[[126 151 135]
 [137 132 122]]
:
[[135 151 126]
 [122 132 137]]

[[120 123 126 139 152 129 130 127 133 126 122 128 123 125 147 135]
 [133 132 142 133 127 131 141 139 157 140 142 148 151 128 135 134]]
:
[[135 147 125 123 128 122 126 133 127 130 129 152 139 126 123 120]
 [134 135 128 151 148 142 140 157 139 141 131 127 133 142 132 133]]

[[102 115 110 145 127 130 136 145 145 116]
 [115 141 121 117 109 126 151 111 127 112]
 [122 129 154 104 105 109 130 139 126 110]
 [123 113 146 121 138 136 136 137 107 104]
 [103 105 110 105 147 137 115 147 151 145]
 [138 131 104 153 112 150 116 129 151 150]
 [117 102 141 118 146 138 140 109 108 145]
 [106 145 131 151 122 144 118 132 114 128]]
:
[[116 145 145 136 130 127 145 110 115 102]
 [112 127 111 151 126 109 117 121 141 115]
 [110 126 139 130 109 105 104 154 129 122]
 [104 107 137 136 136 138 121 146 113 123]
 [145 151 147 115 137 147 105 110 105 103]
 [150 151 129 116 150 112 153 104 131 138]
 [145 108 109 140 138 146 118 141 102 117]
 [128 114 132 118 144 122 151 131 145 106]]

[[102 151 145 144 158 124 120 151 115 121 117 147 108 119 102 136]
 [127 141 150 141 152 125 106 130  99 137 102 120 156 113 156 149]]
:
[[136 102 119 108 147 117 121 115 151 120 124 158 144 145 151 102]
 [149 156 113 156 120 102 137  99 130 106 125 152 141 150 141 127]]

[[131 139 131 122 123 138]
 [121 113 121 137 136 113]
 [139 149 139 112 114 149]
 [101 130 103 142 141 128]
 [120 144 120 135 134 143]
 [130 118 130 137 137 117]
 [123 126 124 129 129 126]
 [129 129 129 137 136 128]
 [106 124 108 134 133 123]
 [129 134 129 135 134 133]
 [116 141 116 134 133 139]
 [140 133 140 118 119 134]]
:
[[138 123 122 131 139 131]
 [113 136 137 121 113 121]
 [149 114 112 139 149 139]
 [128 141 142 103 130 101]
 [143 134 135 120 144 120]
 [117 137 137 130 118 130]
 [126 129 129 124 126 123]
 [128 136 137 129 129 129]
 [123 133 134 108 124 106]
 [133 134 135 129 134 129]
 [139 133 134 116 141 116]
 [134 119 118 140 133 140]]

[[126 131 134 141 127 128 125]
 [122 118 122 110 128 131 122]
 [120 122 116 121 130 110 127]
 [137 118 102 130 122 123 127]
 [130 138 136 134 130 116 134]
 [122 120 138 115 127 136 131]
 [123 132 112 103 127 136 129]
 [129 132 133 135 134 128 128]
 [131 130 124 113 130 134 116]
 [134 114 156 123 131 127 137]]
:
[[125 128 127 141 134 131 126]
 [122 131 128 110 122 118 122]
 [127 110 130 121 116 122 120]
 [127 123 122 130 102 118 137]
 [134 116 130 134 136 138 130]
 [131 136 127 115 138 120 122]
 [129 136 127 103 112 132 123]
 [128 128 134 135 133 132 129]
 [116 134 130 113 124 130 131]
 [137 127 131 123 156 114 134]]

[[120 136 114 133 135 118 114 134 120 147 122 149]
 [135 118 130 135 135 122 140 124 128 133 118 138]
 [129 109 132 132 130 120 139 130 151 119 126 125]
 [126 122 117 119 126 150 108 129 148 117 121 140]
 [122 125 133 124 127 115 139 114 115 107 130 138]
 [126 113 139 139 127 135 141 123 112 150 125 143]
 [137 110 130 129 123 136 118 136 118 112 128 146]
 [126 152 138 127 116 118 124 120 133 126 132 135]]
:
[[149 122 147 120 134 114 118 135 133 114 136 120]
 [138 118 133 128 124 140 122 135 135 130 118 135]
 [125 126 119 151 130 139 120 130 132 132 109 129]
 [140 121 117 148 129 108 150 126 119 117 122 126]
 [138 130 107 115 114 139 115 127 124 133 125 122]
 [143 125 150 112 123 141 135 127 139 139 113 126]
 [146 128 112 118 136 118 136 123 129 130 110 137]
 [135 132 126 133 120 124 118 116 127 138 152 126]]

[[146 106 117 117 147 143 115 153 156]
 [114 104 149 100 115 110 100 123 138]
 [132 111 129 115 133 130 114 138 143]]
:
[[156 153 115 143 147 117 117 106 146]
 [138 123 100 110 115 100 149 104 114]
 [143 138 114 130 133 115 129 111 132]]

[[142 126 137 128 151 130 122]
 [109 123 133 121 124 114 115]
 [135 128 112 127 114 117 125]
 [134 134 118 112 123 149 138]
 [142 133 117 115 114 143 137]
 [124 119 113 119 121 106 118]
 [137 131 142 114 150 134 130]
 [130 137 130 113 145 145 135]]
:
[[122 130 151 128 137 126 142]
 [115 114 124 121 133 123 109]
 [125 117 114 127 112 128 135]
 [138 149 123 112 118 134 134]
 [137 143 114 115 117 133 142]
 [118 106 121 119 113 119 124]
 [130 134 150 114 142 131 137]
 [135 145 145 113 130 137 130]]
